In the data rows, 128 means zero.
Two rows play each game, the first against the second. How much does the first row win by? 6 is about a draw, 12 a big win and 0 a big loss. Wins can go round in a circle: one row can beat a second, the second a third and the third the first.
[180  90 103 156  99 118 171 116]
[122 209 136  37 121 129  85 157]: 7
[189 153 136  98  27 102 152 136]
[185 111 110 143 133 150 141  61]: 6
[143 192  85  70 159 137  91 143]
[188 117 112 137 140 130 132  76]: 5
[175 115 154 173  98 124 100  78]
[109  66  84 130 146 169 205 138]: 4
[136 141 105  76 177 211 117  64]
[102 129  89  89 195 154 113 164]: 2
[166 181 129  80 155 132  72  98]
[167  85 104 173 136 132 160  89]: 5
[170 150  97  49 161 172 125  96]
[165 129  81 118 168 174 146  63]: 3
[136  97  85 142 177 144 119 141]
[155 164 190 137  83  96 104  76]: 4
[ 74 140 128 130 229 160  88  97]
[115  68 159 189  61 112 174 143]: 9
[130  80  83 105 136 211 190 102]
[173 107 139 178  86  95 130 114]: 7
[128 180 201 106 116 103 106  67]
[ 69  66 119 148 136 138 206 162]: 2
[ 93  88 160 170  73  93 174 169]
[178 110  76  90 105 186 181 100]: 0
[175 161 162 153  92 107 107  58]
[108 143 189 191 116 139  95  43]: 3
[ 24 118 190 166  87 115 172 149]
[105 162 120  95 168 125  70 172]: 7
[116  52 114 165 145 150 192 116]
[132 120 139 184 157  86 105 117]: 10
[ 82 115  92  87 202 156 145 162]
[182 107 157 160  59 109 150  90]: 9
[130  62 109 140 119 129 197 151]
[205 139 106 117  98 139 130  84]: 4
[ 72  83 135 181 102 107 181 175]
[ 77 102  96 123 176 154 131 179]: 3
[128  64  96 127 166 175 172 115]
[139  96 130 197 160 110 136  82]: 7
[ 73  91 108  96 175 155 165 175]
[102 104 154 151  41  87 208 171]: 12
[133 101  87 124 139 126 144 178]
[146  94 118 209 127 101 145 106]: 3
[  9 144 149  93 106 152 173 189]
[185  92 118 146  72 115 171 123]: 7
[193 140 101 135 128 123 115  93]
[137 173 121 116 136 106  63 161]: 4
[ 84 121  83  86 195 180 133 155]
[ 89  99 111 153 194 126 119 155]: 5
[139 160 169 138 139 110  54 101]
[ 51 112 139 165 136 117 124 186]: 4
[163 145  96  43 132 156 121 152]
[133 168 111 113 172 126  57 142]: 0
[150 183 172 133 118 109  69  74]
[ 71 125 118  74 139 129 163 203]: 4
[165 180 128 123 150 142  68  64]
[115 181 170 140 106  96  53 141]: 2
[135 124  92 150 176 123  93 147]
[ 53 126 218 183  61 145 137  86]: 1
[180 170 119 111 133 134  66 100]
[105  62 124 161 101 124 188 168]: 6
[113  89 105 114 106 134 162 197]
[189  95 121 140  96 139 177  71]: 6
[150 127  86 114 185 145 100 129]
[191 110 111 145 124 131 134  84]: 5
[135 170 182 132 122 102  63 100]
[105  72 122 144 111 111 199 172]: 3
[157 120  61  84 145 183 180 107]
[ 97 108 107 129 172 123 118 180]: 4
[106 164 105 101 180 128  75 167]
[ 90  97 126 188 137 105 122 170]: 3
[ 82 128 109  67 176 170 110 178]
[127 171 157 165 133  93  57 115]: 5
[113 136  92  89 192 135 110 165]
[155 112  74 138 172 160 116 114]: 5
[130 143 100  99 167 130  85 169]
[144 153 193 153  45  82 124 106]: 2
[113  78  78 122 171 175 179 133]
[104 105  77  78 129 157 201 180]: 6
[ 14 105 183 153 105 151 157 152]
[ 51  90 189 173  81 113 190 138]: 12
[162  78 128 181 119 118 148 102]
[115  97 106  57 163 208 201  86]: 2
[ 44 175 188 158  77  95 111 159]
[ 65 104 132 139 147 118 135 191]: 4
[162 162 118  95 165 112  83 124]
[156 116 167 169  65  86 124 127]: 1
[ 65  86 111 133 147 152 152 188]
[176 107 153 167  78  95 155  92]: 9
[120  99 169 155  41  87 182 157]
[ 85 123 159 207 160 105  90 111]: 12
[108  93 113 129  82 116 181 199]
[157 168 121 167 145 124  57  87]: 7
[120 127 100 114 145 121 107 190]
[126 146 112  85 203 146  79 132]: 8
[ 95 101 138 153  55  92 203 185]
[107  52 115 132  99 159 221 148]: 0
[ 54 123 112  59 164 164 168 183]
[ 87  91 113 119 107 126 184 200]: 9
[177  90 155 142  81 114 175  86]
[143 117  91  73 169 147 129 157]: 3
[191 127  87  70 108 161 158 114]
[133 168 124 103 177 119  60 137]: 1
[ 61 145 178 126  36  99 165 189]
[ 86 189 149  65 183 124  77 141]: 4
[155 179 123  58 160 132  79 124]
[165  87 122 105 132 174 189  57]: 12
[ 59 140 116 125 163 121 114 193]
[ 37 143 136 106 144 130 129 197]: 6
[158 108 138 190 125  98 113 103]
[ 91 176 178 132  61  76 114 171]: 2
[ 62 106 156 156  60 103 187 189]
[107 208 139  26 148 158  78 133]: 0
[114 157  90  71 185 216 134  68]
[ 52 130 177 165  73  92 149 176]: 12
[ 69 175 149 126 200 127  63 121]
[157  82  94  78  87 178 208 135]: 5
[122  93  98 103  89 126 209 186]
[ 71 152 163 136  94  83 124 189]: 9
[185 123  99 169 125 141 120  73]
[130 130 111 117 126  98 120 189]: 5
[133 169 163  79  15  86 177 166]
[205 126 111 118  92 139 150  79]: 5
[112 162 133 126 205 160  62  74]
[ 79  82 122  89 203 177 161 127]: 10
[152 120  67  69 142 187 155 134]
[133 126 180 173  52  82 121 138]: 8
[107 181 179  64 154 179  91  52]
[124 181 155 144 115  96  51 142]: 9
[145 121 179 181 108 103 112  73]
[163  96 128 181 124 104 126 112]: 9
[116  80 101 134 112 127 173 186]
[171 124 127 155  74  84 136 148]: 7
[109 152 144 111 156 114  61 166]
[ 96  51 123 152 112 149 191 160]: 5
[183 139 130 123 143 140  92  69]
[113 164 163  85 157 109  68 147]: 6
[113 134  68  69 179 208 150 115]
[ 69 107  98  94 180 175 137 173]: 11
[ 61 103 142 171 212 139 123 103]
[134 136  94  82 194 166  90 131]: 3
[136 181 179 123  47  84  95 144]
[119  67  87 127 138 168 230 115]: 1
[149 172 167 165 115  99  79  71]
[101 197 168 131 152 102  56 108]: 6
[ 93 102 104 121 216 192 136  86]
[100 110 162 165  53  82 170 173]: 12
[156  68 108 169 129 149 177  88]
[ 81  68  95 121 138 171 209 159]: 6
[ 69  93 101 107 203 172 156 146]
[179  94  84 101 104 162 197 108]: 3
[191 176 126 104 117 126  95  77]
[ 71 172 162 105 143 105  79 173]: 5
[139  97 142 204 101  87 141 124]
[189 144 102  76  96 176 181  55]: 5
[ 50 148 178 149 110  87 125 170]
[171 114 114 169 143 126  94  99]: 12
[182 153 124 123 125 107  85 116]
[149 159 153 163  74  69 106 138]: 1
[ 78 110 106  63 179 168 151 173]
[129 131  85 147 181 136  86 145]: 0
[ 81 137 178 167  47  78 152 169]
[178 149 132 129 129  98  90 113]: 12
[ 87 106 135 205 176 123  92 122]
[140 171 110  98 160 107  80 154]: 10
[105  88  96 113 129 149 153 192]
[193 151 133 128 112 122 129  55]: 5
[140 178 176 159  86  84  79 105]
[194 153 130 126 105 115  93  96]: 10
[117 151  97  90 160 126  98 182]
[ 63 102 146 124 119 114 157 196]: 7
[171 114  86 136 153 177 124  77]
[130  98  76 110 171 160 140 154]: 7
[154 173 124 130 170 103  76  99]
[110 176 156  55 150 133  66 152]: 8
[158  92  90 141 163 173 152  76]
[162  76  99 166 129 131 174 108]: 5
[ 32 140 144 133 132 125 121 194]
[154 177 163 151 115  88  83  85]: 10
[184 127 103 131 147 126 105 105]
[156 177 144 141 123  94  64 113]: 2
[125 106  98 136 165 125 111 169]
[104 190 163 110  97  92  74 168]: 4
[168 180 138 108 146 120  71  84]
[ 98 100 108 131 127 111 159 196]: 6
[134 113 104  91  48 129 194 195]
[171 175  92  59 135 134 109 139]: 2
[152 112  84 123 175 142 114 135]
[119 118 164 192  78  74 131 144]: 1
[166  95 163 162  43 102 169 111]
[124 177 104  31 139 146 110 173]: 3
[124  90  96 137 185 191 161  69]
[147 168 171 154 122 102  70  80]: 7
[ 55 178 180 125  95  97  99 174]
[143 105 139 193 154 114 141  60]: 8
[125 194 159 120 105  80  76 146]
[159  82 115 192  92 112 153 127]: 6
[136 168 150 133 148  97  58 125]
[116 190 158 132 113  77  77 148]: 5
[154  74 143 173  72 109 165 132]
[110 111  76 123 187 143 134 160]: 6
[120 134  83  92 206 180 105 118]
[141 149  77  64 181 174 114 127]: 5
[118  49 115 147 140 183 184 104]
[133 102  73 121 135 135 163 174]: 1
[ 49 151 186 178 127 109  83 135]
[123  92 120 174 125 103 127 168]: 10
[116  74  71 151 146 173 188 132]
[189 116  95 127 136 153 142  75]: 4
[ 56 124 130 102 182 154 100 176]
[109  77 115 140  96 114 199 180]: 8
[ 96 125 102 136 179 132  91 173]
[198 149 116  64  86 160 170  68]: 9
[119  63  97 124 159 193 173 114]
[158 178 153 153  93  67 110 106]: 7
[ 94  63  97 132 134 164 194 162]
[ 88  79 154 170  66 111 173 177]: 12
[185 166  99 125 142 126  94  89]
[ 89 128  79  53 175 176 169 163]: 12
[131 177 153  82 119 116  58 158]
[ 84 122 185 186  62  83 140 151]: 4
[149  71 122 179  94 110 199 115]
[174 162 138 139 133 122  68  82]: 8
[179 165 109  97 155 155 110  57]
[179 122 141 170 111 127  97  75]: 3
[ 99 158 135  63 136 116 106 193]
[ 95  70 107 171 154 130 164 157]: 7
[194 119 126 156  84 106 144  94]
[143 180 127  99 178 118  65 110]: 8
[ 81 104 121  50 174 194 140 154]
[188 159 144 134  97 138  96  55]: 4
[ 84 120  89 131 187 145 113 172]
[186 133 172 120  53 109 153  78]: 7
[145  86 164 191 107 109 136  91]
[181 167 155 137  85  90 106  89]: 10
[164 123  81 115 171 176 126  83]
[184 164 131 146 117 103 100  77]: 0
[170 185 169  90  78  89 112 103]
[ 99  85  95 129 155 152 140 179]: 6
[140 143 107 115 184 136  67 134]
[155  77 106 166  98 112 185 138]: 5
[ 91 199 183 121  58  70 126 151]
[147 125 174 177  47  81 134 123]: 7
[126 154 180 172 127 103  69  86]
[ 74 123 184 198  70  91 126 150]: 2
[102  72 106 150 133 131 168 176]
[176 103 144 106  89 148 208  50]: 5
[175  92 126 177 120 127 131  86]
[100 124 161 213 109  83 106 134]: 5
[ 36 100 136 159 143 128 156 180]
[134 107 125 120 156 204 157  33]: 0
[ 90  87 119 122 105 126 176 199]
[ 66 148 168 134  96  94 113 190]: 9
[156 116 166 192  63  92 125 105]
[ 25 163 178  89 117 149 108 174]: 0
[174 105  94 131  58 118 184 155]
[ 39 137 148 157 135 115 110 184]: 5
[177 129 135 179  70 101 184  58]
[174 195 149  55  48 108 124 133]: 6
[113 152 153 122 199 146  62  81]
[126 148  86  85 162 140 100 175]: 5
[162 154 171 146  81  86  92 113]
[ 96 108  78  95 170 160 155 176]: 7
[ 85  85 103  85 144 155 196 180]
[ 96 123 169 166 185 147  96  55]: 11
[ 81 158 132 143 175 112  67 161]
[ 69  84  98 144 196 192 160 112]: 7
[122  87 127 163  84 107 146 183]
[116  72  91 144 179 163 154 130]: 5
[200 160 143 102  79 128 122  69]
[183 157 106 129 142 134  82  91]: 5
[198 148  91  98 121 148 133  86]
[ 38 173 195 117  68 106 132 168]: 9
[181 103 136 142  43 103 176 129]
[100  63 110 118 135 154 180 171]: 3
[126 173 141 108 158 196  88  31]
[147 156 138 132 175 144  60  72]: 4
[185  94 128 163  89 116 158  95]
[131 189 121  74 165 137  57 137]: 7
[164 176 100 108 156 137  65 114]
[172 123 110 153 159 146 122  56]: 7
[ 89 115  99 120 139 129 135 202]
[ 68  88 111 130 183 173 124 161]: 7
[ 92 109 141 162  83  89 156 191]
[160 157 173 108  96 141 160  20]: 1
[126 187 177 149  87  83  73 120]
[ 58 127 154 116 192 147  82 150]: 2
[123  88  76  83 146 193 197 131]
[132 161 152 155 128  81  73 136]: 4
[107 115  94  88 142 124 164 194]
[ 58 178 154 118 111  96 106 191]: 7
[112  64  88 117 135 175 212 138]
[174  90 135 161  82 101 183 102]: 10
[185 148 149 141 107 118  95  70]
[125 167 192 177  88  87 110  71]: 3
[134 129 173 193 102  86 101 103]
[189 180 133  91 104 121  87  98]: 10
[151 134 166 172  53  72 139 125]
[ 68  63 137 182 110 134 184 161]: 0
[118 181 148 117 163  97  62 133]
[106 142  94  54 150 149 133 190]: 9
[ 76 123 135  41 104 142 191 197]
[177 154 143 142 105  93  89 110]: 8
[165 163 101  93 169 137  81 116]
[ 86  60 106 145 164 159 182 145]: 11
[198 135 136 148  73 115 134  76]
[135 164  76  53 174 199 131  96]: 9
[142 138  84  71 185 195 126  91]
[197 124 102  86  92 173 164  77]: 8
[190 126 103 131 112 110 125 127]
[145 163 101  78 197 170  97  81]: 11
[175 133 162 172  65  94 141  76]
[169  91 109 179 127 117 140 107]: 9
[125  89  82 110 168 159 148 157]
[111 157 166 117  16  86 155 185]: 9
[150 153 155 171 130 107  64  89]
[113 203 208 113  55  93 130  81]: 0
[108  85 103 129 205 179 135 105]
[ 45 150 168 106 174 131  89 157]: 10
[150 100  91 152 184 153 141  81]
[ 98 138  92  60 209 173 124 139]: 9
[176  79 121 146  71 121 182 125]
[148 132  86  92 191 162 103 120]: 5
[116  50 129 144 122 146 227 109]
[109  78  91  78 141 188 194 153]: 0
[169 153 159 145 105  91  88 102]
[147 157 105 100 188 167  72  91]: 10
[133  83 170 206  64 112 162  95]
[178 131  85 128 153 137 109 113]: 10
[132 176 133 121 176 123  49 111]
[ 43 108 165 145 188 175 102 107]: 6
How far apart are the two rows of each pair, measured in a hidden way? 0 means very close, and 15 very far.
[106 129  95  99 160 162 177 175]
[ 92 167 172 160 172 129 160 106] >> 9
[145 153 183 174 161 153 113  92]
[148 170 175 179 157 119  81  94] >> 2
[120  88  78  77  88  83 117 141]
[156  98  73  69  66  80 128 133] >> 1
[113 121 164 171 178 183 155 104]
[103 106 101  86 123 168 171 184] >> 6
[136 159 163 178 168 107 110  75]
[114 109 114 128 160 169 187 171] >> 7
[103 146 149 147 169 173 145 121]
[113 150 168 174 176 153 157 112] >> 2
[152 181 168 177 124  75  73  88]
[157 175 179 167 150 126  93  86] >> 1
[111  97  79  95 103 162 168 156]
[158 175 186 149 140  99  74  87] >> 14
[ 97 119 148 161 160 172 168 155]
[148 174 178 174 165 156 109  75] >> 7
[110  96 126  95 163 174 184 186]
[132 140 166 139 176 184 162 138] >> 6
[173 133 107  85  75  66  79  84]
[106  87  87 115 101 104 159 171] >> 6
[114 116 138 149 177 178 168 162]
[115  81  81  80  73  87 115 122] >> 7
[ 96 133 124 173 176 162 127 109]
[137  91  74  71  65  82  81 152] >> 7
[118 130 143 161 183 172 172 150]
[116 171 175 179 163 143 106  91] >> 6
[ 90  89  71  75 120 113 156 170]
[156 137  96  76  75  90 117 134] >> 6
[164 102  99  83  74  81  84  93]
[103  95 121 130 169 164 164 168] >> 2
[172 117  84  79  69  89  89  98]
[150 171 175 171 149 109 104  83] >> 11
[172 188 189 164 101  95  77 109]
[ 97 107  90  89 123 142 173 187] >> 13
[146 184 168 174 127  97  84  87]
[168 176 170 186 159 124  90  78] >> 1
[128 131 145 164 173 180 178 162]
[101 126 122 163 177 187 170 163] >> 2
[154 186 181 164 121  81  73  92]
[144 165 169 177 167 171 146 112] >> 3
[ 96  84  95 104 127 177 178 184]
[142 149 167 170 180 138 116  90] >> 10
[159 186 182 161 128  96  79  75]
[103 144 153 156 152 179 153 156] >> 5
[105 122 146 176 166 178 150 148]
[105 102  97 138 161 165 180 173] >> 5
[140 139 164 177 166 175 129 104]
[156 168 186 177 168 152  80  81] >> 4
[177  83  77 167 116  93  92 143]
[149 177 186 167 124  81  76  86] >> 15
[152 186 189 168 156  78  73  87]
[ 95 102 102  76  90 100 144 150] >> 13
[147 106 166 173 183 141 145 103]
[154 185 176 166  98  82  80  94] >> 9
[179 184 183 166 131  79  75  87]
[115  84  94  91 146 160 153 191] >> 14
[129  96  81  83  65  85 138 156]
[107 121 126 145 172 171 177 143] >> 5
[129 133 154 172 180 167 157 115]
[ 84  85 100 118 135 150 175 188] >> 7
[102 107 103 154 161 184 184 183]
[131 154 175 177 180 134  99  72] >> 9
[128 112 107  95 135 153 152 184]
[173 116 113  81  74  76  69  86] >> 1
[110  96  75 103 128 150 171 185]
[121 142 149 146 172 158 178 152] >> 9
[135 181 172 170 145 104  84  74]
[109  79  79  73  92 101 130 177] >> 15
[154 170 183 175 149 113 104  66]
[106  79 101 100 156 162 185 178] >> 13
[108 108 122 134 166 181 176 177]
[163 165 182 176 159 113 107  85] >> 9
[106  85 120 130 141 148 169 176]
[117  99 124 139 171 182 177 189] >> 2
[147 179 188 180 146  97  78  84]
[109  98  86  81  78  80 143 152] >> 13
[130 143 162 171 181 155 145  99]
[109 177 175 176 174 151  95  73] >> 4
[ 96 143 173 163 154 165 161  91]
[109 135 151 161 178 171 153 118] >> 2
[166 131  85  81  76  71  77  84]
[108 135 139 166 161 170 168 157] >> 5
[147 170 187 164 127  87  77  66]
[118 103  76  73  77 112 133 161] >> 13
[169 188 182 174 125  64  74 135]
[ 96 157 174 163 160 172 156 127] >> 4
[117 166 181 178 167 122  98  70]
[ 96  90 131 130 134 162 173 175] >> 10
[114 118 132 143 155 159 174 114]
[ 88 118 108 117 158 174 190 176] >> 2
[112  97 103 134 170 174 175 182]
[111 107 125 133 158 158 186 173] >> 2
[ 98 115  94 130 119 175 168 179]
[114  90 152 159 165 183 169 146] >> 6
[ 95  81  84 104 109 129 146 159]
[110 136 146 173 185 147 167 115] >> 9
[ 91 125 136 152 159 180 173 173]
[151 176 184 180 162 115  78  79] >> 7
[132 158 167 172 188 171 120 121]
[137  89  95 119 144 172 182 185] >> 10
[156 149  98  84  85  74  77  91]
[141 160 173 186 141 148  90  77] >> 7
[107  88 121 160 166 172 185 170]
[ 98 121 105  96 138 140 175 186] >> 4
[153 177 187 178 171 101  78  80]
[153 180 184 157 143 134  80  81] >> 0
[102 126 169 150 171 157 162 114]
[129  87  85  95  80  79 111 150] >> 9
[171 147 103  90  78  80  71  78]
[163 180 179 159 161  87  82  79] >> 8
[126  87  99  76  84  78 100  89]
[118  97  95  80  89 126 126 165] >> 1
[ 97 106 136 145 147 183 176 173]
[104 118 152 158 167 184 142 134] >> 2
[111  75  87  91  88 135 162 177]
[103  89 110 165 178 173 161 159] >> 3
[161 136 100  83  76  93  88  96]
[128 147 156 164 175 170 145  83] >> 6
[ 93  86  80 111 138 156 183 159]
[172 102  91  85  71  73  77  97] >> 2
[105 102 105  93  98 122 166 179]
[117 111  92  90  79 123 153 169] >> 2
[127  81  86  75  77  92  99 128]
[148  83  80  86  94 139 147 184] >> 1
[155 141  85  79  70  62  80  69]
[114 178 186 156 161 158 136  83] >> 11
[112  87  82 102 103 128 174 183]
[107 128 141 147 169 176 172 165] >> 7
[146 104  93  78  69  77  78  85]
[101  96 128 136 173 184 182 166] >> 3
[168 175 186 159 143  95 100  79]
[128 151 179 165 164 138 117  76] >> 3
[120 132 165 175 165 144 128  91]
[ 98  93  93 116 143 159 164 190] >> 8
[104  92  94 100 160 180 180 182]
[ 89 114  94 134 154 172 182 163] >> 2
[ 94 126 123 160 142 183 178 135]
[151 177 180 163 159 133  96  78] >> 8
[105  96  93  87 124 151 174 192]
[154 115  82  81  69  64  72  83] >> 2
[116 100  78  98  96 118 164 176]
[211 231  48 224  44  52  42  69] >> 15
[152 125 112  84  80  79  84  75]
[165 115  96  70  65  69  73  90] >> 2
[137 186 187 173 169 106  75  74]
[102  96 106  99 115 150 166 180] >> 13
[ 94 108 131 164 181 166 168 160]
[170 189 187 167 115  76  70 109] >> 11
[159 111  91  80  67  78  80  88]
[48 66 74 63 99 36 60 56] >> 5
[ 99  86  74  91 105 146 175 169]
[187 174  84 218  78 228 221 226] >> 10
[ 91 100  87  95 157 162 177 172]
[168 186 181 147 140  85  85  87] >> 13
[ 93  95 106  88 106 141 163 183]
[133 143 152 179 169 150  94  77] >> 7
[107  92 135 131 162 176 162 173]
[160 176 181 173 159  96  78  84] >> 10
[103 104 109 113 153 161 174 170]
[158 179 181 160 161 112  78  82] >> 11
[112 141 161 170 164 175 168 154]
[162 160 171 167 168 166 110  71] >> 2
[144 167 175 187 162 150  98  76]
[ 87 107 161 167 171 183 175 165] >> 7
[102 122 145 172 177 168 169 106]
[115 112 157 168 164 161 153 122] >> 2
[106  90  94  89  82 155 157 185]
[107 100 100  81 125 163 171 177] >> 1
[139 174 171 168 162 100  88  76]
[137 123 170 162 166 178 155 100] >> 6
[157 183 171 164 140 114  81  84]
[176 143 112  82  77  79  83  86] >> 7
[111  97 102 112 150 161 183 172]
[132 122  81  75  81  63  83 106] >> 3
[126 111  97  84 128  94 147 163]
[101 138 164 167 171 154 161 141] >> 7
[161 180 181 167 109  73  78  75]
[125 169 178 172 168 156 104  91] >> 1
[136  95  79  88  91 125 120 156]
[ 91 107  92 115 143 155 175 182] >> 2
[111 120 115 104 160 179 176 179]
[ 96 168 169 183 172 120 113  78] >> 7
[122 124 165 156 168 161 155 115]
[166 136 111  74  60  73  82  92] >> 5
[144 124  92  69  65  78  76 106]
[163 176 162 166 146 119  85  91] >> 9
[113 104  84  88 119 150 171 182]
[105  90  91  84 122 165 189 187] >> 2
[102  85 140 106 177 150 180 181]
[105 108  93  93 105 121 161 178] >> 5
[102  96  68  89  95 139 169 176]
[151  91  96  80  81  98 138 151] >> 3
[165 174 195 169 157 111  71  96]
[170 137 101  77  73  69  87  86] >> 10
[172 180 180 171 122  82  71  92]
[113 108  92 115 134 161 174 161] >> 12
[109 140 174  88 158  50  32  85]
[154  78  74  78  82 112 138 156] >> 12
[130  99  97  88  83 149 151 174]
[ 90  99 105 107 156 171 170 188] >> 1
[158 120  76  97  70  82  80  81]
[ 88 135 161 177 177 169 150 109] >> 8
[ 93 100  90  99  87 132 171 185]
[136 172 182 163 165 113  89  82] >> 12
[122  91  84 126 139 171 172 173]
[163 173 188 165 148  99  82  89] >> 14
[110  95  99  69  63  91  78  97]
[166 138  91  92  68  78  79  98] >> 5
[135  89  83  81  75 102 124 158]
[165 182 193 170 149  80  72  83] >> 15
[166 170 193 173 147  89  91  87]
[115  84 105  98  87 106 156 167] >> 13
[163 138  94  76  64  62  89  86]
[104  72  87  89 112 138 163 183] >> 7
[102 114  86  76  85 124 120 152]
[126 158 189 174 140 166 144 100] >> 11
[146 104  92  93 150 168 179 179]
[ 83  96  94 117 121 163 181 175] >> 1
[116 109 154 160 172 170 169 130]
[103  90  87  98 122 142 167 183] >> 7
[150 106  87  71  75  81  82  90]
[151 179 183 156 120 100 102  90] >> 12
[155 184 185 176 111  74  81 109]
[106 103  84 112 127 145 176 192] >> 13
[133 179 183 169  97  83  68  83]
[123 141 157 157 178 164 139  87] >> 5
[ 97 103 116  91 116 151 132 189]
[168 118  80  88  73  76  81  82] >> 4
[100 146 169 159 171 173 124 116]
[115 166 182 165 158 151 103  88] >> 3
[137  89  84  87  70 101  98 135]
[ 99  99 108 147 168 179 169 174] >> 3
[ 87 105  92  94 158 154 188 186]
[104 149 147 149 175 185 173 126] >> 7
[100 133 221 196 189 156 191  28]
[ 85  92  80  94 107 148 153 179] >> 14
[156 137  96  82  73  68  69  91]
[144 104  83  78  77  73  89 117] >> 4
[102  92 108 103 112 132 166 187]
[120  92  95  72 129 107 158 156] >> 1
[163 151 103  99  81  78  84  84]
[113  76  78 106  86 112 143 137] >> 9
[ 90 119 134 172 173 164 169 150]
[108 104 102  82  77 120 143 161] >> 4
[145 187 174 156 161  84  87  90]
[103  96  88  88  80  90 154 159] >> 13
[ 90 104  88  81  87 137 145 171]
[143 166 170 159 182 172 137  91] >> 11
[ 92 129 160 128 128 180 187 160]
[105  97 124 147 170 168 162 162] >> 5
[131 132  84  79  72  91 120 123]
[116 130 156 159 161 164 163 115] >> 7
[117 129 167 171 172 172 154 116]
[ 89  95 126 121 157 171 175 185] >> 5
[101  98 116 136 129 167 179 166]
[148 102  89  78  69  94  85 106] >> 3
[118  92 135 133 162 158 159 165]
[136 115  98  78  69  69  75 128] >> 4
[105 125 118 132 142 183 164 178]
[147  83  74  90  78 102 129 171] >> 6
[140 127  91  83  70  79  77  78]
[143  96  93  91  75  69  90 117] >> 3
[110 167 171 177 159 162 132  82]
[ 90 114 109  80 133 156 176 177] >> 8
[119 181 166 171 171 153 115  84]
[163 178 171 164  97 101  69  90] >> 1
[108 119  81  76  76  77 143 147]
[115 108  91  93 139 165 155 185] >> 2
[127 163 174 176 168 174 141 100]
[165 101  69  81  86 100 106 169] >> 12
[139 115  82  81  95  95 146 146]
[ 92 129 165 183 169 167 166 128] >> 8
[147 170 187 154 118  67  82  86]
[120 150 161 161 169 170 161  96] >> 3
[115  94  80  77  77 101 140 127]
[120 112  88  75  64  97 116 122] >> 2
[153 118  92  81  61  76  79 118]
[136 169 184 180 170 124 118  78] >> 11
[153 186 178 169 125  88  77  92]
[ 88  90 121 148 165 184 174 180] >> 12
[103 109 149 146 179 179 166 154]
[136 149 176 180 154 110  92  93] >> 5
[136  96  92  81  88 116 165 147]
[134  88  89  82 121 140 168 164] >> 1
[118  92 136 133 136 178 170 157]
[158 174 167 177 132  87  73  76] >> 10
[152 113  86  81  61  77  92 107]
[177 182 189 172 108  74  73  85] >> 13
[171 154 132  87  65  76  72  84]
[136  93  81  73  71  92 102 160] >> 8
[130 185 179 169 182 129  92  71]
[125 172 179 164 159 153  99  87] >> 1
[156 113 121  70  72  67  73  85]
[113  94  81 118 140 153 169 173] >> 4
[116 101 113 148 166 189 185 169]
[121  95  76  90  98 126 183 180] >> 4
[105  96  70  78  90 126 126 173]
[111 118 134 164 178 179 133 166] >> 7
[149 193 180 173 112 101  76  96]
[155 177 177 168 135 107  73 106] >> 2
[157 149 172 170 156 109  75  84]
[ 49  52 163 209  73 190  92 198] >> 11
[ 91 127 118 119 142 174 173 148]
[149 189 179 175 161 106  74  82] >> 9
[116  89  85  90 109 130 135 158]
[127 171 184 159 174 140 113  74] >> 13
[138 102  87  82  62  82 120 136]
[114 165 150 172 178 160 135  85] >> 9
[164 185 181 173 143  75  82  99]
[168 160 116  84  73  70  71  78] >> 7
[123 114  91  76  63  72 102 123]
[126 106  65  74  86  93 127 160] >> 3
[176 189 161 157 121  74  87  94]
[165 107  78  81  72  89  78 115] >> 12
[113 147 170 174 162 152 158  84]
[ 88  94  95  95 102 151 171 184] >> 9
[ 95  95  80  84 116 118 166 188]
[108 113  81  80  89  89 140 159] >> 2
[182 129 110  76  81  71  87  86]
[181 187 185 170 125  89  76 119] >> 10
[102  95 102 105 123 175 183 179]
[178 150 104  85  81  71  71 100] >> 6
[175 133  99  93  87  74  70  83]
[171 129  88  90  79  71  84  90] >> 1
[123 158 155 178 168 177 163 131]
[149 182 180 173 166 102  76  99] >> 4
[135 156 174 164 175 158  92  82]
[145  81  94 104  89 142 169 174] >> 11
[144 116  62 182  89 201 144 217]
[105  92  80  78  79  90 105 150] >> 3
[132 121 137 149 162 168 169 120]
[149 119  91  67  70  76 108 110] >> 4
[108 114 127 148 165 181 173 169]
[113 106 103 103 127 141 177 185] >> 2
[118 151 134 169 178 157 151  97]
[127 168 158 165 166 170 138  90] >> 3
[113 145 164 153 184 134 150 115]
[ 87 107 143 120 158 176 183 157] >> 5
[154 178 178 179 160 130 120  72]
[113 113  84  94 106 130 158 176] >> 12
